In the rows, 128 means zero.
The same turns and mirrors carry the whole set onto itself, and each row onto the other rows of its family. Which rows share a family with each named row? Give them in list order.
These 30 rows form 10 families of 3 rows each.
q567: [118 133 114 119 118 150 113 147 103 134 111 148 109 124 106 128 115 123
 147]
q374: [152  89 155 124 135 157 124 116  85 114 107 128 131 130 128 144 174 127
 106]
q873: [106 126 123 137 136 155 108 150  98 137  88 140 107 116 106 134 114 115
 133]
q411: [150 120 170 139 110 112  93 133 123 130 118 128 113 118 104  98 149 121
  97]
q756: [111 134 116 116 111 163 112 143  92 140 112 140 101 116 121 147 128 120
 131]
q551: [108 128 110 140 133 159 112 150  92 131 101 143  96 125 127 125 132 130
 138]
q27: [143 121 169 142 116 118  81 147 115 129 133 141 105 117  96 120 138 123
  95]
q941: [137  96 153 128 140 152 130 119  90 119  78 114 132 120 133 137 154 108
  98]
q611: [145 127 156 123 105 109  86 133 124 137 124 132 115 108 106 110 132 132
  97]
q702: [150  83 159 123 140 148 122 103  98 110 101 130 131 120 130 128 163 116
  98]
q819: [153 117 166 140 130 103  93 142 122 131  99 123 113 105  98 118 131 118
 106]
q112: [142  95 148 114 137 140 108 108  84 108 106 135 140 118 139 144 164 115
  96]
q279: [154  92 152 119 140 163 119 108 100 116  99 113 127 120 134 136 167 123
 102]
q915: [148  92 158 117 133 151 118 109  75 114  94 113 128 127 125 123 168 111
 111]
q329: [136 126 164 141 111 110  92 144 124 133 118 135 106 107  94 105 137 137
 110]
q593: [154 125 160 133 132 108  94 132 122 139 116 136 108 118  86 114 135 142
 105]
q627: [110 134 120 134 131 164 111 145  91 125 109 137 107 141 110 138 120 119
 142]
q293: [108 131 111 134 121 153 104 134  86 137 109 150 103 136 111 139 136 119
 144]
q272: [140 127 155 140 121 103  76 134 122 128 113 125 116 111  95 109 144 136
 109]
q683: [108 126 112 124 123 154 105 146  90 122 117 154 115 130 126 133 114 119
 134]
q559: [107 134 120 122 126 161 121 134  88 128 101 144 108 128 124 134 121 116
 146]
q150: [137  93 147 119 145 168 122 113  91 112  97 138 140 122 141 126 160 121
 104]
q348: [140  95 167 121 137 152 126 110  90 109 104 118 129 135 138 127 164 138
 105]
q180: [153 131 166 139 119 113  79 135 118 140 121 135 105 108 105 116 153 138
 112]
q848: [ 98 137 125 143 117 167 109 143  96 130 113 142 109 122 112 142 133 122
 138]
q187: [149 104 155 121 128 153 125 102  94 110 105 120 135 120 135 148 167 111
 111]
q832: [149 123 163 134 121 109  83 125 126 133 121 128  94 118 107 104 136 133
 121]
q552: [ 99 114 113 125 126 159 110 130  93 128 107 143 104 133 108 128 127 135
 146]
q195: [146  88 161 115 127 167 115 115  89 113 112 127 133 122 137 128 155 113
  92]
q747: [148 121 161 145 124 111  80 130 129 124 126 140 117 103  93 124 145 130
 112]

The rest of the family of q819: q873, q941
The rest of the family of q348: q832, q552
The rest of the family of q293: q374, q180
The rest of the family of q848: q187, q747
The rest of the family of q702: q329, q559
The rest of the family of q683: q611, q195

The same turns and mirrors carry the whole set onto itself, and each row onto the other rows of its family. Which rows share a family with each named row? Give them in list order.
These 32 rows form 4 families of 8 rows each.
q974: [ 99 131  80  83 105 131 129 142]
q258: [118 102  90 128 107 145 150 115]
q852: [ 88 131  97  88 113 127 129 136]
q865: [145 103 102 131 123 120 154 130]
q511: [123 132 101  91 131 102 112 145]
q428: [ 94 116  79  88 119 118 125 149]
q710: [148 123 103 135 108 122 141 119]
q132: [154 119  91 134 117 128 143 137]
q213: [129 107  84 130 113 132 160 115]
q402: [ 95 133 104  91 118 131 115 134]
q420: [144 106  92 123 120 110 152 110]
q548: [120 119  85  88 103 105 106 146]
q432: [ 97 138  84  87 113 118 120 137]
q663: [107 128  69  80 116 126 126 139]
q136: [154 114  94 132 116 111 147 134]
q954: [120 131  97  85 118 114 110 154]
q342: [117 134 107  84 129 105 126 150]
q778: [100 129 100  90 112 134 121 156]
q484: [127 134 104  75 121 113 120 133]
q190: [120 124  88 141 112 127 159 126]
q24: [111 120  91  83 125 104 112 145]
q97: [125  97  97 125 121 141 159 132]
q940: [142 104  93 142 112 120 141 130]
q34: [119 108  85 145 112 135 145 134]
q621: [118 135  84  91 114 102 108 131]
q795: [136  94 101 131 127 115 139 118]
q177: [127  97  97 120 102 138 155 118]
q979: [145 100 107 131 116 110 139 124]
q809: [127 115  98 138 108 138 151 116]
q305: [131 120  90  84 117 106 107 144]
q584: [103 130  93  75 111 127 123 136]
q410: [119 120  87 134 116 143 160 124]

The rest of the family of q979: q974, q258, q852, q511, q136, q305, q410
The rest of the family of q621: q428, q710, q420, q778, q484, q97, q34

The same turns and mirrors carry the whole set onto itself, and each row onto the other rows of its family. Which rows share a family with each named row? Give them in list order.
These 40 rows form 5 families of 8 rows each.
q992: [ 89  93 129  95 123 111 111 126 108 131 141 140 127 110 105 106 144 112
 157 155 144 127 101 132 120  89  95 118 112]
q925: [107 131 108 165 167 119 148 109 156 136 173 157 139 134 118  88 160 130
 126 127 121 137 103 148 132  74 122 122 109]
q549: [ 90 106 114 146 153 134 133  90 147 119 192 160  96 131 110 100 172 137
 137 118 119 108  81 166  90  85 104 129 140]
q199: [112 122 120 136 149 108 119 113 126 154 154 150 147 126 120  90 142 109
 131 154 138 143 114 149 145  73  99 107  98]
q493: [ 97 119 132 145 161 123 117  92 139 120 189 174  92 133 127 116 165 139
 141 121 122  95  88 178  98  90  93 119 148]
q595: [ 65 100 116 107 112 135 133 107 105 120 165 153 109 115  96 119 167 140
 158 141 139 106  93 136  98 106 106 128 130]
q322: [130 115 132 137 156 134 119 104 117 119 190 173 102 147 112 113 165 147
 144 109 117 116  87 181 117  88 101 116 161]
q622: [125 124 125 150 158 110 118  85 149 142 186 159 124 135 114  95 149 118
 125 132 115 124  88 175 115  79  91 113 140]
q722: [111 128 129 163 181 115 121 100 153 127 185 177 107 136 137 102 161 133
 132 123 119 109  98 173 119  76 103 115 128]
q976: [117 105 138 113 138 132 119 110 105 112 180 166  99 135 103 129 163 147
 157 115 123 110  82 167 107  95 101 122 166]
q117: [101 127 122 167 184 130 127 103 138 126 190 153 109 154 118 103 165 134
 125 120 120 126 102 170 122  81 123 104 122]
q106: [100 133 108 147 151 116 150 122 141 140 154 154 152 128 116  97 152 130
 132 143 132 143 114 129 144  81 129 120  99]
q239: [102  93 134 111 131 113 111  95 133 121 172 146 103 117  98 114 150 123
 153 134 116 108  73 159  88  94  86 124 153]
q619: [ 75 111 136 102 119 117 118 115 104 119 158 159 106 115 110 138 156 141
 163 143 136  94  99 140 101 110 100 120 143]
q948: [ 81 119 133  99 121 108 124 134 103 124 138 156 126 111 110 135 148 137
 165 152 141 109 111 123 126 106 109 120 125]
q920: [136 125 130 153 168 131 120 109 123 128 187 176 113 150 122 104 163 140
 135 112 125 131  96 180 137  73 106 110 140]
q786: [114 137 125 161 181 108 127 120 153 133 166 170 126 135 142  99 152 127
 130 132 128 126 112 155 143  73 112 110 107]
q168: [101 131 118 164 184 123 134 119 136 129 169 145 126 148 120  99 158 127
 126 129 126 142 113 155 140  76 134 103 104]
q66: [136 126 129 149 172 126 123 127 117 135 172 173 129 145 130  97 157 133
 136 122 133 142 112 166 158  69 114 108 120]
q733: [109 135 126 144 166 103 133 135 139 135 146 164 142 125 133 106 144 124
 142 145 136 132 120 135 154  80 120 111 100]
q344: [ 70 110 112 107 111 126 140 121 104 129 148 147 134 114  99 119 160 138
 156 150 143 121 107 121 118 101 117 125 112]
q71: [ 82 112 128 130 145 136 122  94 110 114 188 145  93 141  96 131 168 147
 147 126 118 103  88 163  93 105 116 112 155]
q220: [ 73 111 129 103 130 122 132 131  97 118 147 131 121 129  92 136 155 138
 157 142 130 125 106 124 117 109 132 109 124]
q978: [ 90  87 134  93 121 112 112 113 116 120 151 139 109 111  97 118 147 118
 161 144 131 114  86 142  99  95  92 125 135]
q952: [107 103 137  93 126 124 122 144  86 111 143 154 120 123 106 127 155 139
 169 133 138 129 103 132 134  94 116 120 134]
q631: [103 120 111 165 170 127 139  96 161 126 188 162 116 136 117  92 169 133
 126 117 116 122  90 162 111  76 112 125 126]
q103: [117 108 129 135 146 111 116  86 145 132 188 153 110 127 104 106 153 121
 138 129 111 113  77 174  95  87  87 121 156]
q761: [ 93 130 128 118 142 101 131 141 117 130 135 156 142 116 125 122 143 130
 157 153 142 126 123 122 145  92 121 116 104]
q698: [127 122 130 130 159 125 125 143 108 130 152 166 137 134 127 103 152 129
 144 131 142 149 119 147 163  70 122 108 107]
q728: [ 85 111 135 121 136 123 114  99 119 114 178 167  92 124 114 130 164 143
 153 131 126  87  89 163  92 104  93 120 152]
q519: [110  99 139  95 126 130 121 127  92 108 163 159 105 125 101 133 159 145
 168 125 128 117  91 148 117  99 107 123 156]
q634: [125 131 121 153 159 107 122  99 142 154 175 158 141 135 119  88 146 115
 125 144 125 133 104 165 136  70  95 108 117]
q679: [ 92 118 125 154 168 135 123  91 126 119 199 149  94 150 107 116 168 140
 134 119 116 109  91 175 102  92 117 107 144]
q497: [ 98 108 123 112 136 109 117 124 115 143 142 145 143 116 114  98 142 110
 146 159 146 139 113 136 140  80  99 112  97]
q351: [115 110 132 107 142 124 126 151  95 122 140 157 133 126 116 114 150 132
 158 134 143 143 115 134 155  83 121 115 114]
q694: [ 95 128 120 142 168 116 136 135 122 127 150 138 136 139 117 109 151 126
 136 139 134 145 120 134 149  82 142 103  95]
q586: [ 74  99 116 125 131 137 131  94 125 112 184 156  98 122 101 113 174 141
 149 127 129 101  84 155  86  98 101 131 142]
q660: [ 84 126 107 122 128 119 150 128 116 138 145 147 149 119 105 108 154 131
 146 152 140 135 115 119 140  91 124 122  99]
q577: [ 73 111 129 110 129 128 128 112  98 113 168 135 103 132  89 141 160 143
 159 134 127 110  95 140  99 112 122 114 145]
q309: [ 82 119 124 119 147 118 135 140 106 121 142 131 135 128 105 123 151 130
 151 145 136 137 119 121 139  97 141 107 104]

The rest of the family of q117: q168, q71, q220, q679, q694, q577, q309
The rest of the family of q698: q322, q976, q920, q66, q952, q519, q351
The rest of the family of q106: q925, q549, q595, q344, q631, q586, q660

The same turns and mirrors carry the whole set onto itself, and each row onto the other rows of its family. Which rows share a family with each named row? Give them in list order.
These 30 rows form 5 families of 6 rows each.
q88: [157 106 123 134  97 154 147 131 111 114 117 101 129 140 139 116 127 131
 105 123 133 109 152 126 155 113 130 116 126]
q856: [118 126 122 134 134 149 112 115 132 113 131 129 125 145 130 144 148 138
 154 102 115 101 148 133 113 106 165 105 147]
q79: [145 125 109 124 164 118 115 140 159 133 128 107 121 112 155 145 139 122
 106 129 146 142 113 132 125 121 132 137 148]
q295: [134 131 146 112 118 123 149  99 138 131 146 146 126 138 124 125 106 117
 113 140 129 119 151 166 131 121 111 120 120]
q234: [143 114 126 141 111 165 145 138 105 125 123 111 127 140 140 102 129 127
 101 123 134 106 157 115 146 114 137 117 121]
q902: [ 99 118 119 132 136 120 139 115 101 124 142  96 111 128 141 160 135 126
 128  98 130 129 111 124 140 106 137 161 120]
q15: [139 127 139 124 132 133 126 137 109 136 167 132 107  86 109 116 164 119
 140 136 124 146 139 137 145 121 127 142 122]
q319: [139 131 118 139 164 115 128 140 162 144 127 114 103 114 151 144 133 122
  98 126 136 142 124 134 130 116 136 138 159]
q753: [131 115 108 126 146 117 112 129 163 127 141 114  99 116 144 143 139 133
 105 123 148 139 105 150 126 109 126 133 159]
q658: [137 120 130 133 123 117 149  93 138 127 158 155 139 128 130 123 123 112
 115 151 119 124 153 164 129 132 119 127 126]
q648: [108 136 131 144 138 107 137 119 109 118 137  96 104 148 117 156 127 137
 134  98 119 132 118 131 141 132 138 151 125]
q83: [142 118 142 117 130 126 130 144 113 139 159 125 116  94 115 100 157 115
 156 131 124 143 139 145 140 115 133 132 121]
q958: [130 120 127 140 140 155 116 125 129 114 142 131 126 140 133 142 134 145
 138 104  97 102 152 142 117  99 167 108 150]
q994: [151 113 125 147 116 156 148 126 113 124 105 103 124 154 144 101 135 123
 116 125 134 114 150 114 136 117 144 117 119]
q525: [125 133 123 124 129 117 123  99 139 118 146 153 139 141 118 108 124 112
 118 153 140 123 146 162 127 111 109 119 132]
q307: [110 119 127 150 149 116 142 112 103 115 135  98 117 142 137 172 133 126
 136 118 115 145 108 134 136 124 132 154 130]
q315: [141 121 134 118 138 136 118 136 119 127 147 127 119  81 104 109 163 110
 139 137 118 144 138 124 139 129 129 141 122]
q922: [133 115 136 131 117 115 137  94 135 125 147 144 146 134 129 124 120 110
 128 151 135 129 144 176 144 123 116 116 125]
q534: [143 127 113 127 154 116 121 137 161 143 137 121 112 115 148 137 133 123
  89 115 136 152 114 133 143 124 127 132 154]
q353: [129 131 121 140 146 156 103 117 129 120 134 129 120 141 128 142 141 151
 129  97 101 110 144 128 117 103 156 101 143]
q384: [129 115 143 127 128 127 135 142 122 127 160 132 123  83 120 112 172 117
 151 139 132 134 136 136 138 112 128 132 130]
q341: [143 112 120 152 111 165 147 122 103 108 124 117 136 143 133 118 130 127
 122 129 155 117 148 111 148 101 146 130 119]
q573: [149 121 118 129 142 116 122 147 159 134 139 124 117 102 139 151 139 115
  86 116 137 142 112 129 137 110 138 127 154]
q331: [127 124 119 145 135 102 142 113 101 122 139 100 121 142 138 160 139 131
 129 100 110 144 105 132 139 130 139 156 124]
q673: [139 120 138 124 114 126 134  90 136 126 156 157 126 141 119 120 119 117
 116 137 124 130 155 168 133 128 117 118 121]
q646: [116 131 132 145 136 118 138 115 103 118 138 103 107 150 136 159 128 133
 117 100 111 139 112 126 147 131 139 163 128]
q207: [140 114 123 136 117 160 156 141 116 109 109 109 135 151 148 111 128 123
 115 129 144 109 154 124 130 109 141 127 122]
q898: [127 122 146 112 140 133 130 131 118 120 159 124 113 101 126 101 160 120
 146 154 137 139 131 127 154 109 127 147 117]
q827: [124 120 110 133 137 165 108 103 132 110 132 135 137 144 134 144 129 136
 142 104 113 113 135 129 119 106 147 109 163]
q219: [123 130 127 142 152 161 117 108 132 112 137 133 121 140 118 146 137 149
 136 114  96 111 133 125 120 116 163 100 139]

The rest of the family of q15: q234, q534, q353, q673, q646
The rest of the family of q331: q319, q658, q83, q958, q994
The rest of the family of q922: q856, q79, q307, q384, q207
The rest of the family of q341: q902, q753, q525, q898, q827

